Here are some points, one per row:
[-10  54 -22 -39  37  12  28  34  -4  30 -34  19   6 -73  45   5   3 -31  29  43  15  -3  52   8  29 -46  45   6 -14  39   3  70 -22 -24  -8  -3   2   9  58  17  35  37  -9  45  10  -3  79 -10 -10]
[-12 -21  11 -11  -1  38 -50  28  39  -1   3   9   6  52  81  -7  -2  18   9   1   7  20  -2  44 -28 -21  38  32  43   7  87  -5  27 -17  73 -57 -50  44  15  -1  27   2 -19  17  -7 -51 -38 -14  41]
[  9  30 -42  -4 -11  39  22 -61 -31 -16  -8  60  -1 -25   2  25  11   3 -25  63  48 -29  -1  41 -45 -30   6  27 -20  -4  71  20   5  -6  50 -22  19  40 -26  54  14  -2  13  -2  15  24   2 -33   1]
[ 42 -52  50 -29 -91 -24  -2 -12   2  -7   4 -71 -20 -13 -65 -48 -49 -20  34  17 -33 -14   3 -46  40  30 -22  42 -17  -8  -8 -36  11 -13 -35 -33 -14 -26  20  10  25   5  49  54 -17 -69 -34 -61 -12]
[ 14 -12  -9  22  63  54 -21 -19 -35  38  -8  27 -61  48 -36  24  44 -31  45   6  10  16  34 -36  -1  -9  72   5  12 -44   9  33  46 -25 -29 -91  14  35 -14  -3  73 -27  29   2 -22   0 -13 -11 -21]
[ 24   9 -50  -1 -48   3   8 -10  45 -15  -7   8 -13  21  23  -3 -12 -55 -25   1  33  61 -24  -4 -29 -24 -24  -9  18  25   2   1 -17  95   7  11  31 -11 -57 -35   3  -8  -9 -10  31 -11  24 -20  -7]
[-40  14  -2 -63  31  30  18 -49   2  17 -15 -41  14  17 -13  29  20  29 -63  -2  28  41 -12 -32 -37  72 -39 -50 -10  -3  21  -1  17 -25 -33  30  10  -3  -1 -27   3 -12  -3 -36 -56  33  -6  10  -7]
[ 60  30   3   9 -33 -50  21 -22  40  18  -6 -33  -9 -65   5  37  73 -14  -4 -45 -43 -23 -25  47  26  29 -27   8 -24   6  38  56   8  -2   4   0 -35  -4 -25 -36   9 -13  -5  24   9  -2  34 105 -36]
[-11   1   5   4 -29 -24  18  -8 -28 -81  51  21 100  25 -15 -38  22 -51 -25 -17 -22  43 -55 -16 -47 -12  35  10  21 -37   8  -9 -75 -13 -69  -6 -18  -5  11 -20 -18 -50   2  45  -5 -39  14  10   7]
[-44 -27  35  20  25 -39   8 -30   1  19  43  13   9   2 -54  -4 -84  10 -17 -55 -47 -48   7   4  52  28   2  22 -15 -17  20   1  -2  15 -58  48  68  21 -29 -73 -36 -15 -20 -43  10  21 -47  -1  39]
[ -7   5 -17  21  10  23 -23  11 -25 -28 -73  -3 -22  16  20  -2  66  -9  23  26  29 -49 -34  14  37 -44 -22   1  39 -53  -7 -44 -15  19  -7  10  27  -8 -15 -43  23 -51  27   5  32 -27  23 -65  61]
[ -6  28  18  31 -14  -5  53 -46  43  30 -17  34  30 -36  16 -41 -34  18  80 -33 -17  14  29  -2   3  23   4  21 -24   6 -35 -22  -8   7  16 -33  -8  20   0 -36 -17  13  64 -48 -30  25 -51  31  -4]
[-32   7 -43  17  -9  28   0  67  50  17   5  17 -31  40 -30 -16  31  17 -34 -30 -47 -23 -14 -19  13  27  27 -48 -25 -13   1   3  12  -3  56  59  17 -30  49  53   8  25  22  -8 -14  31 -17 -24  26]
[-15   3  17  -5  25 -13  -9  -6  17 -32  41   8  26 -16  51  -2 -22  12   7 -22   7  65 -32 -65  22  24   8  35 -48 -27   1 -73  45 -71   1  22 -11 -84 -28  -2 -36  27 -61 -35 -22   7  60  40 -54]
[ 37  32  53  23 -52   8 -36  -6 -29 -48  61  47  91 -14 -44  48  61  44  10 -24  13  39  11 -35  -8   8 -37 -34  24  -7  15  44  10  68  12  25  18 -39 -26   6 -80  42 -57 -57 -47  23   0 -36 -37]
[  57  -27  -14  -46   47 -102  -46   10  -15   -4   11   48    7  -13  -31  -23  -20  -20   -1   14  -11  -12    9   16  -44  -41  -36   16  -41    0   -8   17   14   -5    1    1  -53  -43   32  -19  -21  -11   -2  -37    9   54   18  -19   25]
[ 23 -26 -10  -2  29 -20  -2   0  -3  25 -35 -17   2 -48  -8  22 -61  43  14  -5  14 -28 -18  71 -40  -4  25 -80  55  36 -27  28  13  18 -11  21 -19 -61  -6 -12  72  -2  10  20  24  29 -45   2 -51]
[ 15 -16  38  42 -49   2 -30 -16  21  15   8 -29 -73  17  20  -1  -8 -51   8  72  10 -12 -16  47  47   2  84 -26 -20  49 -55   6 -13 -54   3 -64  27 -12  55  28 -49 -16  -1 -53 -13   2 -17  84  18]
[-12 -20  29 -73   4  -7   2  14   6  21  28  -1 -29  73  40   0 -31  42   8 -27 -12  26  -9 -30   9 -20 -44 -33  13 -47 -55  10  10 -15 -21  20 -11  50  15  36 -25  12  23  75  37 -25  30 -36  -8]
[-22 -39 -38  17  19 -10  -6   5  35 -48 -13 -55 -26  -7   2  14  46 -32  11  22  55 -13 112 -54   0  25  30   7  28  37 -37 -19 -17  13  74  46 -36  50   7   7  23 -16 -22  36  48   5  18 -35  21]
[-37  17  45  -3  62 -15   0  86  -9  -9 -43 -24 -23  22  -2  53  -4  22 -44  -8 -55 -31 -21 -33 -35   5 -43  -8   7 -51  12 -12  14   6  30 -28  36  24 -50  53 -55   4 -35  24 -25  -3   6 -54 -42]
[-13  -1 -17   2 -22   9   1  29 -31  47 -12 -25 -29 -34  23 -35 -10  50  -8  23 -48  -2 -21  50   9  40 -38  28  -7  45 -37 -56 -61 -16  -6 -27  -3  38  14  22  11  13 -21   3  46  19  62 -11  27]
[-38  26 -27   2 -67  26  22  18 -46  18   4   0  -1  14 -19 -29 -10   1  -1 -26  65 -12  70  18  38 -86 -20  15  -9 -16  -2  -7 -35  19 -13   4  15   1  -4   7  29 -15 -23 -22   0 -30 -84  94  -6]
[ 16 -16 -12  67  75  36  25 -18 -45  -7  13 -13  47  -4 -11  -7 -31   6 -32   4  -1 -25 -44  11 -11  24 -22  14  15  77 -17  -6  36  27 -37  66 -24  -7   5  15 -19  58  49   0 -14 -13 -17  52  27]
Along one direction, these points spread out more than along any other. Take the direction at right angles to it along which they spread out most. Then take the direction at right angles to both along which they spread out most. Go by this last direction. For each point below, how far along it does it lie, from 0 to 99? 50 is the average, and the first point above lies past it. One standard deviation of the points above along it is 16.
[ 42 -52  50 -29 -91 -24  -2 -12   2  -7   4 -71 -20 -13 -65 -48 -49 -20  34  17 -33 -14   3 -46  40  30 -22  42 -17  -8  -8 -36  11 -13 -35 -33 -14 -26  20  10  25   5  49  54 -17 -69 -34 -61 -12] 7
[-12 -21  11 -11  -1  38 -50  28  39  -1   3   9   6  52  81  -7  -2  18   9   1   7  20  -2  44 -28 -21  38  32  43   7  87  -5  27 -17  73 -57 -50  44  15  -1  27   2 -19  17  -7 -51 -38 -14  41] 52
[-37  17  45  -3  62 -15   0  86  -9  -9 -43 -24 -23  22  -2  53  -4  22 -44  -8 -55 -31 -21 -33 -35   5 -43  -8   7 -51  12 -12  14   6  30 -28  36  24 -50  53 -55   4 -35  24 -25  -3   6 -54 -42] 36
[  9  30 -42  -4 -11  39  22 -61 -31 -16  -8  60  -1 -25   2  25  11   3 -25  63  48 -29  -1  41 -45 -30   6  27 -20  -4  71  20   5  -6  50 -22  19  40 -26  54  14  -2  13  -2  15  24   2 -33   1] 79
[ -6  28  18  31 -14  -5  53 -46  43  30 -17  34  30 -36  16 -41 -34  18  80 -33 -17  14  29  -2   3  23   4  21 -24   6 -35 -22  -8   7  16 -33  -8  20   0 -36 -17  13  64 -48 -30  25 -51  31  -4] 50
[-15   3  17  -5  25 -13  -9  -6  17 -32  41   8  26 -16  51  -2 -22  12   7 -22   7  65 -32 -65  22  24   8  35 -48 -27   1 -73  45 -71   1  22 -11 -84 -28  -2 -36  27 -61 -35 -22   7  60  40 -54] 46
[ 23 -26 -10  -2  29 -20  -2   0  -3  25 -35 -17   2 -48  -8  22 -61  43  14  -5  14 -28 -18  71 -40  -4  25 -80  55  36 -27  28  13  18 -11  21 -19 -61  -6 -12  72  -2  10  20  24  29 -45   2 -51] 61
[ 24   9 -50  -1 -48   3   8 -10  45 -15  -7   8 -13  21  23  -3 -12 -55 -25   1  33  61 -24  -4 -29 -24 -24  -9  18  25   2   1 -17  95   7  11  31 -11 -57 -35   3  -8  -9 -10  31 -11  24 -20  -7] 64
